One turn sends every row of this set to another row. A few are shown first. Where does it send the rows asked after them?
k_5: [ -3.8  -4.4  31.3  21.9  19.1  17.7  -5.8   0.0  -1.1  -3.5  -5.8 -20.8
   4.7  32.6   7.9  -8.9  -3.1   5.3  27.5   0.0  -5.0  21.8   1.3  -7.1
  23.1 -10.4  17.4  27.9   1.5 -19.7]
k_695: [ 19.3  18.5   8.8  -1.0   4.7  28.2   6.3 -13.3   6.8 -24.4  20.1   5.3
  17.4  -4.1 -12.3 -11.1   3.5  -4.2   5.0  -7.6 -11.6  -0.3  22.8 -11.1
 -13.7  14.7  14.2  14.5  33.6  11.0]
k_224: [-45.1  11.6  16.6   4.8  23.3  17.4 -21.2  -6.4   1.5  25.9  11.3  29.9
 -24.7  14.2 -25.6  -1.9  15.8  -8.8  -9.0   7.0  18.9  -4.7  14.3  12.4
 -18.7 -11.9  17.1   1.9   5.3   6.8]
k_465: [ 17.7   4.6   6.7  -6.6 -25.0  15.5  -7.8  -0.7  -8.5 -12.7  -0.7 -13.0
   0.0  12.5 -11.4   2.2 -37.9   6.8  16.4 -17.2  -7.4  -6.0  -6.2  -5.1
 -10.4  38.9 -26.3  11.8 -12.6 -15.5]
k_180: [ 15.5  21.5  10.8 -19.3  -2.2  30.2 -14.5  -8.1  14.5 -13.0 -16.2  -2.5
 -23.3  -7.8   2.5   4.3   2.0 -27.2 -14.0  10.8  13.4  22.4 -24.7  30.6
  -9.2  -9.1  25.1  38.6  -2.5  -2.6]
k_809: [-12.8  -5.1  22.4  -9.8  -9.9 -18.8  -7.9   9.6  18.8  -8.8   7.5  21.3
  10.0 -12.2  -1.8   3.2  -5.1  -0.2   7.2 -25.9  13.4 -19.1  18.0  -3.2
  -7.9 -21.4   9.9 -18.1   4.0 -46.3]
k_278: [ 35.5   7.9   2.2 -17.9 -15.7  16.4 -15.4  -7.7  11.3   0.7  -7.1 -19.2
  -1.3   9.3  -2.0  14.4 -37.3   7.2  12.1 -28.6  -7.4   2.5   0.3  -2.2
  -1.4  29.8 -14.0   6.6  -1.3 -24.3]
k_981: [-36.1  21.3   7.0  -4.8  17.9   6.6 -34.4 -12.0  -1.7  21.6   9.8  19.1
 -25.8   8.1 -19.3  -2.4  26.6  -2.7   2.7  -3.0  10.9   8.4  33.0  17.6
 -20.0  -0.6  33.7  -4.0   2.6  14.4]
k_726: [  4.9  23.1   4.3 -25.4  -1.7  32.2  -8.0  -5.2   8.5 -15.0 -21.4   9.1
 -20.6  -0.1   1.4   0.5   7.8 -24.1 -16.7  21.8   1.1  20.3 -27.7  20.9
  -3.8 -15.1   5.7  41.3   9.3  -6.8]
k_132: [ 20.8  11.5   9.6  -4.4   7.7  35.5  -2.0  -9.6  -4.2 -15.8  19.4  16.6
  26.9 -10.7  -6.4   0.0   5.8   2.3   8.0 -12.8  -1.8 -17.5  18.3  -9.4
 -12.8  18.0   8.9  15.9  31.3  19.7]
k_954: [-28.2  -5.9  18.6 -17.7 -26.4  -8.0 -42.5   3.6 -13.7  -1.7   7.5  13.4
 -20.5  13.8   5.0  38.9  -2.1   4.0   3.2 -14.3  22.9  12.7 -10.5  28.3
 -24.8  -9.5 -11.7  -3.3 -18.8   3.1]
k_482: [  8.9  -7.4   5.8   4.3  -3.6   7.0   2.2  -4.5  -4.2 -12.1  -7.6 -51.1
 -17.3  14.8  20.3  31.3  -7.0  11.9  -6.4   0.5   6.7   3.6   0.5  14.0
  16.4   5.3  26.0  -5.9   4.6   4.4]
k_279: [-31.4  12.5  39.2 -23.1   1.3 -17.1 -26.5 -32.3  -4.1  -5.8 -11.7  -1.3
  22.9  -8.7 -15.9 -11.1 -32.4 -15.4   3.0  -2.7   3.1   1.5  -0.2  11.2
  17.7 -15.5   3.7   0.0   4.8  -5.6]
k_500: [-23.1  -6.5  12.5   2.6 -11.5 -14.2 -12.0   9.5   9.2  -9.8   5.3  27.7
  16.6  -9.7  -9.9   1.8  -0.5   4.2   8.2 -18.2   4.3 -17.1  17.8 -10.8
  -5.7 -13.9  -1.7 -16.0  15.5 -54.6]
k_682: [ 22.6 -25.9  -2.3   7.1  22.5 -12.4 -16.6  11.1 -15.6  15.6  -4.5  -5.5
 -21.6  -2.6  -1.4   8.6  13.8  -0.9  -5.4  -2.1   1.6 -12.3 -26.2  17.3
 -11.2  -8.2  22.6 -25.7  -8.3 -12.3]
k_6: [-23.2   3.7  47.7 -21.3  -1.2 -18.2 -23.6 -35.1  -2.5 -17.2  -8.1  -0.3
  14.3  20.1  -8.3  -6.8 -23.8 -22.7   6.4   3.8 -17.8  -1.7   9.7   6.8
  15.1 -18.8   0.0  -1.4   0.1  -2.8]
k_77: [-28.9  -9.3  12.7 -14.0 -25.4  -3.3 -35.8  -5.2  -1.2  -8.6  16.2   6.5
 -31.3  21.5  -9.6  41.9  -2.3  -7.3   6.4 -13.3  14.2  30.5  -1.7  18.4
 -25.7  -7.8 -10.2  -5.2 -13.2   0.6]
k_795: [  4.5  -4.0  18.1   6.2  20.4 -14.9 -12.2  25.7 -28.4  11.8  24.7   3.2
  11.9  24.1 -11.9  -9.1   2.9  18.4  -5.4  10.4  12.0  10.0   3.4  -0.3
   5.3 -38.0  -3.1  -1.7   7.1  14.0]
k_693: [ 20.2  35.8 -10.5  12.2 -20.0  20.7  -6.8  41.1  20.0 -12.9 -11.7   9.2
 -29.4   7.7  -3.2  -2.1  24.9 -15.9 -13.1 -10.3  19.2  -8.2   8.4  11.9
  -0.3  -1.1  -2.1 -10.5   4.5 -13.0]
k_453: [ 15.8  27.6 -13.5   5.2  -6.0  14.6  -1.9  30.0  13.8  -8.1  -0.3  10.3
 -29.8  -9.3   3.9  -1.5  31.2   4.9  -9.5 -26.6  23.0  -1.0 -12.0   9.6
   1.1   4.7  -6.8 -13.6   1.6   6.1]

k_981 -> k_693
k_482 -> k_5
k_6 -> k_224
Now these:
k_695 -> k_500
k_726 -> k_132

One turn sends every row of this set to another row. A few are shown first. Where does it send the rows asked after them?
k_202: [ 11.4   5.6  30.8  -0.7  17.3  -2.4 -23.5  18.4   6.1   0.5  -7.2   0.1
 -16.9  -6.2  10.1 -52.4  25.3  14.7   4.6  11.4   5.1]
k_992: [-14.5 -15.2  18.2  21.0  -6.7   1.9  14.9  -0.4 -22.8 -25.2  26.3 -15.9
  18.8 -14.5   3.8  28.4  13.8  -0.4   2.3   8.1 -19.5]
k_418: [ -7.7   9.2  25.6 -13.6  10.7   4.2 -28.2  15.1  10.4   6.7   2.1  -6.9
   6.6 -20.6   4.9 -29.3  11.3   4.5  13.0  22.6  28.2]
k_673: [-21.6 -24.0   4.9   7.2 -20.5 -23.2  12.7 -10.8  31.6 -16.6   4.1   5.9
  -9.5  12.5  15.9 -18.9  19.2  32.8  14.4   6.3 -31.6]
k_857: [-31.8 -19.7  14.3   4.1 -27.2 -13.4  -2.5  -5.5  26.4  -1.0  15.7   2.1
  18.0  -7.8  22.5 -10.7  13.9  29.5  27.5  -1.3 -22.6]
k_774: [ -8.5  -9.0   1.5  11.1 -10.8  21.2  -7.7 -10.9 -26.6  -0.6   7.1  -8.1
 -11.8  -6.5   5.3  22.9   5.7 -17.3  18.3   7.3 -13.9]
k_337: [  5.1   3.0  22.4   3.2   5.4  15.7 -16.7  28.2  -8.7  -2.8  -8.8   5.9
 -25.7   3.4  10.8 -48.4  28.9   4.9  -5.9   1.9  12.3]
k_794: [-33.8 -20.3   7.8 -14.0 -21.2 -16.1   6.2  -4.2  33.9 -10.8   9.1   1.7
   6.2   1.1  17.7  -0.1  14.4  41.4  13.0  13.5 -24.0]
k_953: [ 18.8  -9.4  36.0  15.6  11.2   6.6   3.6  21.6 -16.3  -5.7  -4.7   9.2
 -17.4   9.6   7.6 -30.9  35.3 -23.5   2.2   6.6  21.2]
k_230: [ -9.3 -14.1  39.3   0.9  20.5   1.3   3.2  25.9 -18.1  -8.4   4.4  -6.2
  23.2   7.2  -6.6  -3.6  21.0 -17.9  -5.6  18.8  41.7]
k_773: [-23.8 -16.4  13.1   6.3 -25.3 -18.4   9.3  -5.7  31.3  -8.0   6.7   4.3
  -2.1   3.9  20.7 -20.2  19.8  33.5  16.2   3.1 -31.1]
k_409: [ 10.9 -16.0   9.2  -4.3  -8.3  10.3 -12.3   2.3 -36.8 -22.5   2.2   7.3
 -30.5   8.8  21.6   9.0  21.7   6.1   8.5   3.7 -41.4]
k_646: [ -8.4 -17.8  30.1  -9.5  14.2  12.8  -5.2  27.4 -17.1  -3.5   1.6  -0.6
  23.3  -2.9  -8.4  -2.5  16.3 -21.0  -3.3  23.4  39.3]
k_270: [-13.3   3.9  22.2 -15.5   4.4  20.6 -21.9  19.9 -10.1   2.9  -0.9  -2.1
   2.4 -14.1   6.0 -19.4  14.6  -9.3   9.1  19.5  39.9]
k_856: [-16.1   0.3  13.2 -21.1  14.1  16.1 -10.8  26.4   3.1  -8.5 -16.4  -0.2
 -20.1   5.6  -7.3 -26.7  12.5  12.1 -26.4  31.0  16.7]
k_211: [-34.9 -29.0   6.3 -17.6 -22.4 -23.8   4.8  -4.6  31.3 -19.3   8.3   6.4
  11.8  -0.6  14.1   4.1   9.1  33.4  17.8  17.4 -18.7]
k_125: [  0.9 -13.1  25.5 -23.9  21.4   3.2   9.7  27.9  -8.2 -21.3 -16.4  10.1
 -15.9  18.5  -8.2 -17.9  23.7  -1.8 -28.0  33.8  11.7]
k_979: [-23.4 -27.6  15.0  15.8 -27.4 -16.0  -4.1  -5.2  23.2 -13.1  16.5   8.2
  19.5  -4.6  18.5 -14.5  15.8  25.9  30.2  -3.2 -18.9]
k_727: [ -7.9 -47.7  14.6  10.8 -17.6 -21.7   5.0  -9.5   5.1 -17.0   6.7  29.3
   9.2  39.7  17.7  -6.2  15.0   4.6  19.9  -3.0 -10.3]
k_494: [  0.3 -11.4  34.0 -18.1  25.2  -7.0  12.8  28.8 -11.0 -25.1  -4.1   3.9
  -9.7  25.5  -6.3  -6.0  30.8  -0.3 -25.3  29.8  20.1]
k_176: [-24.4 -44.8   6.8   2.7 -16.5 -18.6   7.2 -11.2  12.9  -9.3   8.3  24.4
  15.9  32.8  10.6   9.0   4.0  -3.7  21.1   8.6   2.4]
k_567: [-10.6   3.5  18.5 -21.3  22.4   0.3 -18.7  16.8  15.1  -3.8 -11.8  -9.0
  -9.8  -6.4  -5.9 -34.2   8.3  23.0 -16.7  33.8  12.7]
k_37: [ 14.8  -4.1  39.4  16.1  17.5  -2.7  16.1  19.0 -16.3 -11.7  -0.6   5.3
 -15.2  20.0   6.0 -21.7  35.3 -21.1  -3.6   8.2  23.3]
k_376: [-19.0 -21.5  -0.4  -0.2   3.9  17.6 -16.6   9.4 -25.9 -14.9  -0.4 -10.5
  -0.8  10.2  -9.1  17.6  -0.3  14.3 -12.6  12.5 -36.0]
k_90: [-23.6 -50.0   3.1   3.1  -9.2 -19.9  12.9  -8.4  14.2 -19.6   0.9  23.5
   7.4  43.9   3.3  -0.8   8.0   7.3   0.9  10.6 -14.5]
k_637: [ -7.5 -18.4  18.3  -2.5  -4.1  -4.0  21.4   3.8 -23.7 -40.4  17.0  -7.7
  -0.1  -0.5   3.0  28.2  19.9  20.6 -15.0  23.9 -32.5]
k_199: [  3.9  -7.8  20.2  22.6 -10.9  -4.8  26.1  -4.1 -23.6 -30.1  21.3  -1.8
 -14.5  -4.1  14.7  15.1  26.9   0.0   3.8   8.9 -31.4]

k_202 -> k_567
k_37 -> k_494
Now these:
k_211 -> k_979
k_856 -> k_270
k_176 -> k_727
k_646 -> k_953
k_637 -> k_992
k_376 -> k_774
k_794 -> k_857

